In each game, the first row plays the second. By how much does the first row win? 20 means about a draw, 40 a big win and 0 a big loss. Wins can go round in a circle. Each row has two weighted sums of its numbers, A and B, taken from their middle values. A row wins by its A times the other's B, less its B times the other's A.
(0.9, -0.3, 0.1, 1.2, 1.0, -0.6, 0.7, -0.8, -1.3, 0.8)
(-0.2, -0.8, 1.4, -1.6, 1.1, 0.5, -0.3, -1.3, 1.3, -0.3) 14
(-0.2, -0.3, 0.8, -1.0, 0.6, 0.0, 1.0, -1.9, 1.6, -0.6)
(0.0, 0.0, -1.3, -0.9, -0.3, -0.4, 1.0, 1.1, -0.6, 1.4) 26
(-1.0, 0.1, 1.3, -2.6, 1.5, -1.0, -0.5, 0.4, 0.7, 1.1)
(-0.8, -0.4, 0.5, 0.3, 1.7, -2.2, -1.4, 0.0, 0.6, 0.3) 24
(-0.1, 0.3, -1.8, 1.4, -1.3, 1.3, -1.1, 1.0, -0.7, 0.9)
(1.7, 0.1, -1.3, 0.4, -0.3, 1.8, -0.1, 0.3, -0.3, 0.9) 19
(-0.9, 0.0, 0.8, -1.9, 1.8, -0.4, 0.1, -0.4, -0.3, 0.1)
(0.2, 0.3, -0.5, 0.6, -1.5, 1.0, 0.0, 0.9, 0.4, -0.1) 17
(1.0, 1.1, -1.0, 2.2, 1.1, 0.4, -0.9, 0.5, -1.0, 0.2)
(1.0, -0.5, 0.6, -0.5, -1.3, 0.9, 0.4, 0.5, 0.1, 1.4) 31
(0.4, -1.1, 0.4, -0.3, -0.1, -0.3, 0.7, -1.7, 0.7, 0.7)
(-0.6, -0.2, -0.6, 0.1, -0.5, -0.1, -0.7, 0.9, 0.1, -1.2) 20
(-1.6, -0.8, -0.2, 0.3, 0.3, 1.0, -1.4, -0.5, 1.6, 0.5)
(1.1, -1.1, 1.3, -0.9, -0.3, 0.3, 0.4, 1.2, -0.4, -0.1) 14
(0.2, 0.7, -1.4, 1.2, -0.9, -1.5, 1.4, 0.8, -0.4, -0.3)
(0.2, -0.6, 0.5, -1.1, -1.1, 0.1, 1.2, -1.0, -0.9, 0.7) 33
(0.8, 0.9, -0.3, -0.5, -1.6, -0.8, 1.7, 0.6, -1.0, -0.6)
(0.1, -0.3, 2.0, -0.4, 0.8, -0.8, 0.1, -1.4, 0.1, 0.4) 33
(-0.7, -0.9, -1.3, 1.6, -0.5, -1.7, 0.8, 3.1, 2.0, -0.4)
(0.2, -0.8, 0.9, 0.6, 0.5, 2.3, 0.0, -1.1, -1.6, -0.1) 14
(-0.2, -0.4, 1.1, -1.9, 1.8, -0.5, -1.0, -0.1, 0.2, -0.4)
(-0.1, 0.3, 0.3, -0.5, 0.7, -1.5, -0.1, -0.2, 0.4, -0.4) 21
(0.5, 1.4, -0.9, -0.2, -0.4, 0.9, -0.6, -0.3, -1.2, -1.1)
(-1.7, -1.6, 0.5, -2.8, 2.3, -2.3, -1.0, 1.1, -0.1, 1.0) 27
(0.2, -0.4, 0.5, -0.7, 0.1, 1.3, 0.3, -1.5, 0.4, -1.7)
(1.3, 0.3, -0.1, 1.2, 0.3, -0.9, 1.5, -1.0, 0.7, -0.1) 20
(-0.3, -0.3, 0.7, -2.5, 1.8, -0.9, 0.1, -1.3, -0.6, -1.6)
(0.0, -0.5, 0.0, 0.5, 0.7, -2.0, 0.3, -0.3, 1.6, 0.7) 30
(0.7, -0.8, 0.8, -1.2, 0.6, 0.4, -0.8, -1.2, -0.9, -0.2)
(-0.6, -0.6, 0.9, -0.3, -0.7, 0.9, -0.6, 0.1, -0.6, -0.8) 17
(-0.6, -0.5, 0.4, -0.4, -0.5, 0.9, -0.9, 1.7, 0.2, 1.4)
(0.0, -0.2, 0.1, 0.1, -0.7, 0.8, 0.4, 0.6, -0.2, -0.6) 20
(-0.1, 0.3, -0.2, 1.0, -0.4, 0.6, 0.1, 0.6, 0.3, -1.3)
(-0.8, 1.2, -1.2, 2.1, 0.0, -0.5, -0.6, 0.4, -0.4, 0.9) 21
(-1.4, 0.1, 2.5, 0.0, 1.5, 1.0, 0.7, -1.5, 1.0, 0.8)
(0.2, 1.1, -1.1, 0.0, -0.7, -0.3, 1.0, 0.2, -0.8, 0.5) 34
(0.0, 0.1, 0.6, -0.5, -0.3, 0.5, 0.4, 0.1, 0.5, 0.7)
(1.1, 1.5, -1.2, 1.1, -0.5, 1.0, 0.1, 0.6, 0.6, 0.1) 20
(0.5, -0.2, 1.2, -1.1, 0.8, 0.2, -0.6, -1.4, 0.7, 0.7)
(1.1, -0.5, 0.4, -0.5, -0.4, 1.1, 2.3, -1.0, 0.7, 0.5) 19
(0.3, -0.3, -1.8, 1.1, -0.1, -0.8, -0.2, 0.9, 0.5, -0.7)
(-0.8, -0.7, 0.1, -1.5, 1.1, -1.8, 0.2, -0.5, -1.5, 0.1) 11
(0.9, 1.3, 0.4, -0.1, -0.6, 0.6, 1.0, 0.7, -2.2, 1.7)
(-0.6, 1.5, 0.8, 0.5, -0.7, 0.2, 0.4, 1.9, 0.4, 0.6) 19
(-0.2, -0.1, -0.1, -1.7, -1.6, 0.2, 0.7, 0.8, -0.2, 0.5)
(0.2, -0.4, 0.9, -1.6, 1.5, -0.3, 1.6, -1.1, 1.2, -0.8) 19
(0.4, -0.3, 1.3, 0.1, -1.1, 0.5, 0.7, 0.2, -0.6, 1.0)
(0.3, 0.0, -0.5, 0.7, 0.0, 1.0, -0.2, 0.1, -1.0, -0.3) 23
(-0.9, -1.9, -0.7, -1.5, 0.8, 0.4, -0.3, -0.9, -1.1, -1.0)
(1.0, 0.1, 0.0, 0.3, -0.2, 0.4, 0.9, 0.2, -0.2, 1.1) 25
(0.2, -0.1, 0.7, 0.2, -0.3, -0.3, 1.3, 0.3, -0.9, -0.2)
(1.0, -0.1, 0.4, -1.0, -0.5, 0.4, 0.8, -0.1, -1.6, 0.6) 20
(1.0, 1.1, -0.8, 0.4, -1.1, 0.0, 1.9, 1.6, -1.8, -0.1)
(-1.4, 0.6, -1.1, -0.1, -0.7, -0.3, 0.3, 1.9, -1.0, -0.5) 17
(0.3, 1.3, -0.6, 0.5, 0.7, -0.3, -1.1, -1.3, 0.8, 0.8)
(1.3, 1.1, -0.5, 1.2, -1.5, -0.5, 0.4, 0.4, 1.2, -0.1) 31
(-0.3, -0.4, -0.8, -0.6, 0.4, 0.8, -1.9, -0.3, -0.4, 0.0)
(-0.7, -0.4, 0.5, -0.8, 0.2, 0.0, 0.7, -0.8, 1.1, 1.0) 19
(1.1, -0.3, 1.1, -0.8, -0.3, 2.6, -0.1, -0.9, -1.3, 0.0)
(0.3, 0.4, -0.3, 0.1, 0.3, 0.1, -0.4, -0.8, -1.1, 0.3) 28
(-1.7, -0.6, 0.0, -1.2, -1.1, 0.0, 2.1, 0.5, -2.3, 0.4)
(-0.3, -0.6, 0.6, 0.2, 0.7, 0.3, 0.5, -1.8, 0.9, -0.4) 23
(1.1, -0.3, 0.2, 0.0, 0.6, 0.9, -0.6, -0.7, -0.6, 0.3)
(0.4, 1.6, -1.5, 1.5, -1.2, 0.9, 1.0, 0.7, -0.3, 0.3) 22
(1.5, -0.7, -2.1, 1.0, 0.8, -0.8, -0.8, 0.5, -0.4, -0.9)
(0.2, 0.2, -0.4, -0.5, -0.4, 1.1, -2.0, 0.0, -1.3, -1.1) 21
(2.2, -0.7, -0.7, -0.8, 0.0, 0.2, -0.5, -1.1, -0.5, -0.7)
(-0.5, -0.9, 0.5, 0.8, 1.3, 0.5, -1.3, -0.3, 1.6, -0.1) 15
(0.6, 0.4, 1.1, -0.1, -1.6, 0.8, 0.4, -0.5, 0.4, 1.0)
(1.9, 0.5, 0.6, 0.4, -1.2, 1.2, 0.7, -0.8, 0.5, 0.5) 13
(0.0, 1.6, -0.4, -0.1, -1.5, 0.2, 1.5, 0.7, 0.8, 0.4)
(0.7, 0.6, 0.5, -0.3, -0.2, 0.8, 1.8, -0.4, -0.7, 1.8) 20
(0.7, 0.4, -1.1, 0.4, -0.3, 0.2, 0.9, -0.2, -0.8, 0.5)
(0.6, -0.7, -0.2, -1.8, -1.2, -0.7, 1.4, 1.1, -0.7, -1.0) 36
(-0.6, -2.0, -0.6, 0.0, -0.1, -1.0, -0.7, -0.8, -0.6, -1.1)
(-0.8, -0.4, -0.7, 2.4, -0.2, -0.5, -0.6, 0.6, 2.0, -0.9) 17
(-0.5, 0.8, -1.8, 1.3, -0.4, 0.0, 0.4, -0.3, -1.0, 0.1)
(-0.7, -0.5, 1.4, -0.4, 0.4, -0.2, 0.3, -1.1, 1.0, -0.5) 11
(-1.1, -0.6, -0.1, -0.3, -0.6, -0.4, -0.2, -1.4, 0.9, -0.4)
(-0.2, 1.3, -0.8, -0.5, -1.3, -0.2, 0.9, 0.6, -1.4, 1.3) 19
(1.4, 0.1, -0.8, 1.2, -0.7, -1.2, 0.2, 0.2, 0.0, -1.3)
(-1.1, -0.9, 0.9, -1.2, 0.6, -0.9, 1.1, 1.4, -0.7, 0.7) 17
(1.0, -0.7, 1.0, 0.8, -0.9, 0.8, 0.3, -1.0, -0.2, -0.6)
(0.4, -0.1, -0.4, 1.1, 1.0, -1.2, -0.4, 0.5, -1.4, 0.0) 12
(-1.2, 0.2, 0.6, -1.7, 3.3, -2.7, -0.3, -0.1, 0.9, 1.3)
(0.2, -0.4, 0.5, -0.9, 0.8, 0.1, 1.0, -1.5, 0.9, -0.6) 15
(0.8, 0.1, -0.2, 0.6, -0.6, 1.8, 0.1, 0.2, -1.0, 0.3)
(-0.8, -0.8, -0.1, -1.6, 1.2, -0.3, -0.1, 0.9, -1.0, 1.2) 23
(0.8, 0.3, -0.2, 0.3, 1.0, 0.1, -0.9, -0.2, 0.5, -1.9)
(-0.1, 0.9, -0.7, 0.1, -0.6, -1.1, 0.7, 2.0, -0.5, -0.4) 24
(1.0, -0.3, 1.8, 0.1, -0.4, -0.1, 0.5, -1.2, 0.6, 1.0)
(0.5, -0.2, 0.6, -0.5, -2.0, 0.9, 0.7, 1.5, 0.1, 1.3) 10
(0.8, 0.3, -1.1, 1.1, 0.6, -1.6, -0.4, -0.3, -1.6, 0.5)
(-0.7, 0.5, 1.1, -0.7, 0.0, -0.9, -0.8, 0.1, 1.8, 0.2) 25
(1.3, 0.5, -0.7, 0.8, -1.5, 0.1, 0.1, -0.5, -0.7, 1.4)
(2.0, -0.1, -1.3, 1.6, 0.3, -0.4, -1.1, 0.3, -1.6, -0.1) 8
(0.5, -0.3, -1.3, 1.1, -0.6, -1.2, 0.3, 0.7, 0.3, -0.3)
(0.6, -0.6, -1.4, 2.3, 0.6, 0.3, -0.2, 0.2, -0.8, -0.9) 2
(-0.4, -0.8, 0.9, -0.9, 1.5, -2.4, 0.7, 1.7, -0.7, 2.0)
(-2.6, -1.0, 0.4, -2.0, 2.2, -2.6, -0.9, 0.6, -0.2, 0.6) 6
(-0.7, 0.1, 0.8, -1.0, 0.4, 1.0, 0.2, -0.5, 0.3, 0.2)
(-0.1, 0.3, -1.1, 0.4, 0.0, -0.4, 0.1, -0.9, 0.0, 0.0) 29
(-0.3, 0.8, -2.2, 1.3, -0.5, 0.2, -0.9, 1.0, 0.2, -0.6)
(0.4, 0.7, -0.2, 0.9, 0.4, -0.3, -0.3, 1.1, 0.5, -0.5) 22
(0.8, 0.1, -0.3, 0.8, -2.1, 0.4, 0.9, 1.5, -2.1, -0.1)
(0.0, -0.4, 0.7, -0.3, 0.2, 0.1, 0.6, -0.5, -1.8, 1.4) 26
(-0.1, 1.0, -0.9, 1.1, -0.8, 0.6, -0.2, 0.1, 0.9, -0.2)
(-1.2, -1.0, 1.3, -0.8, 1.8, -2.4, 0.1, -0.7, 0.2, 0.4) 20
(0.3, -0.5, 1.4, -0.9, 1.1, -0.9, 0.3, 0.0, 1.2, 1.0)
(0.0, -0.5, 0.6, 0.1, -0.6, 2.3, -1.7, -0.2, -0.2, 0.4) 23
(-0.9, -1.2, 1.7, -0.8, 1.0, 0.0, -1.2, -1.3, 2.2, -0.2)
(0.7, 0.2, -0.1, -1.4, 1.2, -1.0, 0.3, 0.1, -1.0, 1.0) 26
(1.5, 1.7, 0.3, 1.3, -0.4, 2.1, 0.1, 0.5, -0.3, -0.5)
(-0.2, 0.1, 0.6, -0.3, 0.6, 2.3, 0.3, -1.8, 2.9, -0.7) 25
(0.2, -0.1, -1.5, 0.6, -2.6, -0.1, -0.7, 1.9, -0.6, -0.2)
(-2.0, -0.6, 0.2, -0.9, -0.4, -1.6, 0.5, 0.6, 1.0, -0.2) 24
(-1.3, -1.1, 0.6, -0.8, 2.0, -1.0, -1.2, -0.7, 0.2, -0.8)
(-0.5, -0.9, 0.6, -0.6, -1.4, 0.7, -0.9, 0.8, -0.2, -0.7) 7
(0.8, 0.3, -0.2, 0.0, -0.7, 0.0, -0.1, -0.5, -0.9, -0.1)
(-0.1, -0.2, -0.5, -0.6, 0.0, 0.2, -1.5, -0.9, -0.1, -1.4) 22
(0.4, 0.4, -1.1, 1.8, -1.2, -0.3, 1.5, -0.3, 0.1, 1.7)
(-0.9, -0.7, 2.2, -0.5, 1.2, -0.2, 0.0, -1.0, 0.7, -0.3) 21
(-0.7, -0.1, -1.0, -0.3, -1.4, 0.2, 1.4, 0.0, -1.1, -0.1)
(-1.2, 0.4, -1.4, 1.3, -0.5, 0.5, 0.4, 0.5, -0.1, -0.1) 19
(-0.5, 0.0, 0.9, -1.5, 0.4, 0.2, 0.2, 0.2, -0.5, 1.2)
(-0.1, 0.7, -0.5, 0.4, 0.2, 0.5, -0.4, 1.2, 0.1, 0.0) 24
(-0.2, -0.3, 1.2, -0.6, 0.8, -1.3, -0.6, -1.2, 0.2, 0.9)
(-0.4, -1.1, -0.9, 0.1, 0.3, -0.3, -0.6, 0.2, -0.2, -0.4) 20
(1.4, 0.9, -2.0, 1.1, -0.4, -0.5, -0.4, 0.3, -0.6, -0.4)
(0.8, -1.5, -0.8, 1.1, -0.6, 0.3, -0.3, 0.4, -0.2, 0.0) 33
(0.5, -0.2, 1.1, -0.9, 0.3, 0.1, -0.2, -0.8, 0.9, 1.1)
(-0.5, -0.2, 0.2, -1.5, 1.6, 0.7, -1.5, -0.8, -1.2, -0.7) 26
(0.6, 0.9, 0.3, 0.4, 0.4, -0.2, 0.6, -2.2, 0.8, 0.3)
(-0.3, -1.2, 0.7, -0.7, 1.0, -0.5, 0.1, -1.8, -0.2, -1.0) 18
(-0.3, 1.2, -2.0, 0.8, -2.1, 1.0, 0.7, -0.3, -0.4, 0.0)
(1.2, 1.3, 0.9, 1.8, -1.2, 1.1, -0.1, 1.3, -0.5, 1.5) 21
(-0.9, -1.5, 0.7, -0.6, 0.5, 1.1, 0.6, -1.0, 0.2, -1.7)
(0.3, 0.7, -1.1, 1.2, -1.7, 0.4, -0.1, 1.5, -1.0, -0.8) 13
(-2.0, -2.3, 1.5, -2.3, 2.2, -2.7, -0.1, 1.8, 0.7, 1.8)
(-0.6, -1.0, 0.9, -0.6, 1.0, 0.2, -0.2, -0.2, -0.3, 0.1) 15
(0.9, -1.2, -0.5, 0.2, -0.7, 0.0, 0.4, -0.3, 0.2, -0.5)
(-0.2, -1.0, 0.1, -0.1, 0.1, -0.7, 1.1, -1.3, 0.1, 0.7) 17
(-1.2, -0.9, -1.0, 1.2, -0.1, -0.8, 2.1, 1.4, 0.8, -0.9)
(0.8, -0.5, -0.5, -0.3, -1.0, 1.6, -0.2, -0.2, -1.4, 1.3) 23
(0.1, -0.4, 0.4, 0.3, 0.0, 0.9, 1.7, -1.7, 1.8, -0.1)
(0.6, 0.5, 0.7, -0.1, -0.8, -0.4, -0.4, 2.2, -2.0, 0.3) 18
(0.5, 1.5, -0.4, -0.3, -0.6, -0.2, 1.0, 0.5, -0.7, 1.2)
(-0.4, 0.0, 0.2, 0.1, 0.3, 1.2, -0.8, 0.0, -0.4, -1.2) 17
